The same turns and mirrors carry the whole set onto itself, and each row onto the other rows of its family. Which rows share a family with each named row? Give them in list order.
These 32 rows form 4 families of 8 rows each.
Tib: [ 2.61  1.65 -0.63 -1.23 -0.38 -1.03 -1.06 -0.83 -2.21 -0.32 -3.62  1.05
 -0.67 -0.55]
nika: [-1.57  1.62 -0.88 -0.21 -0.25  1.85  1.01 -1.28 -1.13  0.27 -4.39 -1.83
  0.03 -2.09]
Vus: [-0.98  0.11 -0.41 -1.16 -0.56 -1.07  2.37  0.12 -1.52  1.16 -2.21  2.65
  1.41 -2.63]
mafab: [-0.85  0.22 -0.53 -0.04 -0.44 -1.30  0.37 -0.43 -0.33  1.31 -1.10  3.01
  1.68 -3.72]
biret: [ 2.10  2.72 -1.68 -0.41 -1.11  1.05  3.52 -0.07 -1.61  1.50 -1.57 -0.37
  1.86  0.42]
nutuz: [ 1.64  2.33 -2.64 -0.61 -0.77  0.72  3.87  0.24 -0.46  1.01 -0.87  0.05
  2.12 -1.79]
nisuv: [-1.60  0.91 -0.26  1.88  0.64  0.89  2.22 -0.80  2.50 -0.42 -0.68 -0.03
  2.15 -1.37]
gis: [ 3.15  3.01 -1.66 -1.10 -0.29 -1.19 -0.86 -0.78 -1.83 -0.82 -2.15  1.95
  0.93 -0.76]
Kidi: [-1.75  1.97  0.83  2.50 -0.41  2.13  2.84 -1.63  0.73  0.91 -0.99 -0.31
  1.28 -1.38]
Degu: [-0.42  2.64 -0.83 -0.50 -0.07 -0.36  0.54 -1.13 -0.93 -0.01 -4.45 -1.76
  0.28 -3.40]
ses: [ 2.46  2.58 -1.83 -0.01  0.03 -0.30 -0.52 -0.73 -3.95  0.36 -2.96  1.79
 -0.38 -0.86]
Gafev: [-2.03  0.65  0.01 -1.42 -0.18 -0.29  0.32 -0.20 -1.15  1.51 -1.26  2.63
  1.42 -2.78]
Nolek: [-1.18  2.13 -2.31 -0.93  1.13  1.38  1.55 -1.07 -0.86 -0.91 -4.72 -0.56
  0.93 -2.56]
Sep: [ 1.67  2.49 -0.22  2.09  0.99  2.34 -0.32 -2.10 -0.57 -1.27 -1.69 -0.83
  0.30  1.55]
fogeg: [-1.34 -0.22  0.98  1.32  1.52  0.23 -1.50 -1.96 -0.40 -1.30 -2.32  2.14
 -0.11 -1.57]
Sozar: [ 2.90  1.36 -1.42 -1.80  0.98 -0.60 -0.88 -0.98 -2.65 -1.16 -2.26  2.01
  0.69 -0.94]
rol: [-0.34  2.04  0.56  2.31  1.76  0.14 -2.29 -2.52 -1.17 -1.20 -2.08  1.75
 -0.19 -1.69]
nuti: [ 2.06  4.10 -1.51  1.78  1.21  2.21  1.17 -1.66 -0.94 -1.33 -1.70 -1.31
  0.22  0.08]
kis: [-2.03  0.87 -0.07  2.15  0.76  2.30  3.03 -1.18  0.26  0.19 -0.36  0.61
  2.47 -0.67]
sol: [ 1.05  1.27 -0.49  1.70  0.02  0.51  1.97 -1.15 -2.24 -0.21  1.44  3.29
  1.18  0.13]
tofos: [-1.07  1.79  0.18 -0.19  0.46 -2.24  1.46  0.54 -1.71  1.08 -2.00  2.40
  2.51 -2.25]
divup: [ 2.13  0.81  0.06  1.15  0.51 -0.58  1.21 -0.55 -0.92 -0.40  0.48  3.56
  1.87  1.04]
kem: [ 0.66  2.79 -3.08 -0.60 -1.16  1.11  1.87 -0.54 -0.93  1.97 -0.62  0.00
  2.90  0.06]
tono: [ 0.02  0.71  1.03  2.41  1.85 -0.32 -0.32 -1.22 -0.67 -1.83 -3.01  1.75
 -1.06 -2.30]
lur: [-0.67  1.78  1.91  2.13  1.70  0.83 -1.51 -1.58 -1.30 -2.08 -2.09  1.77
  1.14 -1.29]
Salo: [ 1.61  1.87 -1.09  2.16  0.91  1.16  0.97 -1.15 -0.66 -0.19  1.51  3.38
  1.72 -0.14]
kepuz: [ 1.93  1.69 -2.19  2.26  0.25  2.99  0.33 -2.14 -0.04 -1.05 -1.51 -0.67
 -0.85 -0.02]
pasi: [ 3.25  2.71 -0.55  2.20  0.83  1.64  1.69 -2.46 -0.84 -1.55 -2.10 -0.83
  0.48  0.42]
Kodo: [-1.95  1.31 -0.17  2.82  1.11  2.11  2.38 -1.53  0.36  0.52 -0.72 -0.19
  1.00 -2.78]
vadi: [ 1.76  1.72 -2.38 -1.48 -1.08  0.77  3.49 -1.01 -0.69  2.01 -0.99  0.01
  0.74 -0.89]
Mibiz: [ 1.85  1.42  0.33  2.98 -0.34 -0.59  0.21 -0.65 -0.81  0.84  1.17  2.20
  0.94  0.28]
biv: [ 0.02  2.08 -0.17 -0.96  0.49  1.00 -0.13 -1.37  0.33  0.06 -4.70 -1.60
  0.53 -2.19]

The rest of the family of nisuv: ses, Nolek, tofos, kem, tono, kepuz, Mibiz
The rest of the family of gis: mafab, nutuz, Degu, rol, nuti, Salo, Kodo
The rest of the family of Vus: Tib, nika, biret, Sep, fogeg, kis, divup

